In the data rows, the value 128 means zero.
Here are some numbered points:
[118 112 164 138 106 151  97 119] 0
[153 153  92 150 107 117 172 108] 1
[148 152 132 137 153 106 156 133] 2
[146 155 117 158 108 119 167 135] 3
[110 117 187 134 152 129  99 128] 4
[135 125  90 103  73 187 126  93] 5
[116 127 150 146 127 108 114 114] 6
[138  85 158 125 135 166  90 127] 7
[104 140 139 127 143 132 131 106] 8
[128 138 172 146 140 109 125  98] 9
[110 147 136 110  79 137 122  70] 10
[101 100 162 139  98 150  83 110] 11
[123 129 141 131  95 140 124  79] 12
[123 154 113 118 143 121 153 151] 13
[126 130  85  77 130 107 166 164] 14
[153  94  85 124 105 114 126 147] 15
[141 127 141 113 198 170 130 166] 16
[126 114 146 144 162 107 111 139] 17
[121 121 138 139 149 120 124 127] 18
[145 101 129 127 140 117  99 170] 19
[121 121 131 135 156 127 160 166] 20
[116 134 113 115  86 134 131 106] 21
[138 148 113 119 131 117 126 135] 22
[145 102  78 116 110  97 124 135] 23
[161 114 118 118 165 127 137 172] 24
[136 120 122 153 106 124 131 141] 25
[133 142 100 109 152 101 169 159] 26
[127 130 133 119 124 125 147 154] 27
[154 128 104 107 132 153 136 122] 28
[129 135 103 111 138 121 122 105] 29
[126 147 137 118  97 124 150 109] 30
[112 119 156 129 168 104 134 149] 31
[152 111 117 125 161 123 139 160] 32
[144 135 113 113 196 120 190 180] 33
[115 147 139 154 105 107 158 110] 34
[133 136 115 124 142 127 165 134] 35
New points follow, each followed by the numbers of its two nearest points above, nearest first.
[155 146  68 117 155 106 169 151] 26 13
[ 88 119 129 112  99 106 135 144] 27 21
[122 114 130 123 123 139 140 134] 27 18
[117 143 104 153 110 100 154 111] 34 1
[131 127 140 147  97 152 124 102] 12 0
[110 126 121 126 137 131 136  94] 8 29
[167 131 123 141 156 178 132 118] 28 35
[141 130 122  96 124 138 156 160] 27 35
[100 123 178 130 146 121 107 124] 4 6
[130 125 121 139 140 137 156 138] 35 27
[126 114 133  95 120 118 123 133] 27 22
[ 94 125 150  95 121 123 111 146] 27 8
[133  90 106 123 126 135  67 138] 19 7
[110 122 178 128 152 129 102 117] 4 9
[116  99 112 142 119 139  80 148] 19 25
[154 131  81 122 106 131 153  79] 1 29
[133 134  98 127 132 100 200 170] 26 35
[128 134  83 120 107  90 141 141] 23 22
[113 121 149 164 116 110 130 101] 6 34
[141 134 141 118 199 169 123 169] 16 24
[131 134 125 132 150 122 172 141] 35 20
[167 145  90 125 154 173 141 138] 28 35
[140 138 127 170  70  89 133 100] 34 25
[115 146 166 103 109 100 138  90] 30 9
[124 137 148 139 123 129 104 115] 6 18
[153 169  88 118  94 136 202  99] 1 3
[140 131 140 118 197 164 115 167] 16 24
[105 134 129 112  77 132 114  67] 10 12
[123 108 130 135 155 147 142 171] 20 32
[145 142 108 115 196 111 185 183] 33 26
[107 119 152 146 122 119  89  94] 6 0
[147 140 124 151 111 143 121  90] 12 21
[103 132 149 129 129  90 140 113] 6 8
[122 132 138 117 128 126 151 162] 27 20
[117 120 163 124 174 112 130 157] 31 17
[114 112 115 101 130 140 121 113] 29 28
[120 144 170 101  99 107 137  99] 30 12
[149 168  85 135  90 133 185  75] 1 3
[137 135 117 120 148 116 161 143] 35 13
[156 147 156 166 135 104 113  88] 9 6
[139  92 161 133 141 165  96 123] 7 0
[123 109 150 144 156 109 102 132] 17 18
[146 127 135 113 196 163 121 168] 16 24
[113 125 154 154  96 119 133  79] 12 34
[118 130 166 157  85 129 134  90] 12 34
[132 138 126 158 106 149 143  82] 12 30
[139 136 138 126 200 170 120 170] 16 24
[152 126 110 119 126 154 131 113] 28 29
[155 151  71 114 143  96 173 142] 26 14
[149 136 144 119 122 115 154 136] 27 2
[124 109 139 106 119 132 125 139] 27 18
[122 129 129 172 137 117 160 178] 20 27
[127 133 138 174 129 126 157 181] 20 25
[160 154  67 115 140 104 176 158] 26 14
[135 137 158 145 145 108 136 112] 9 6
[133 123 152 117 186 161 109 152] 16 17
[108 145 140 153 103 108 161 102] 34 30
[129 144 127 113 100 114 149 116] 30 21
[125 127 135 139 113 112 129 112] 6 25
[119 111 192 142 133 134  94 155] 4 0
[159 127 118 109 128 161 111 109] 28 29
[154 140  75 123 118 151 138  98] 28 29
[123 148 121 137 110  83 162 116] 34 30
[156 163  83 133  90 144 178  89] 1 3
[146 130 140 115 200 163 118 177] 16 24
[149 139 117 153 106 102 116 112] 25 22
[145 139 129 136 150  99 157 140] 2 35
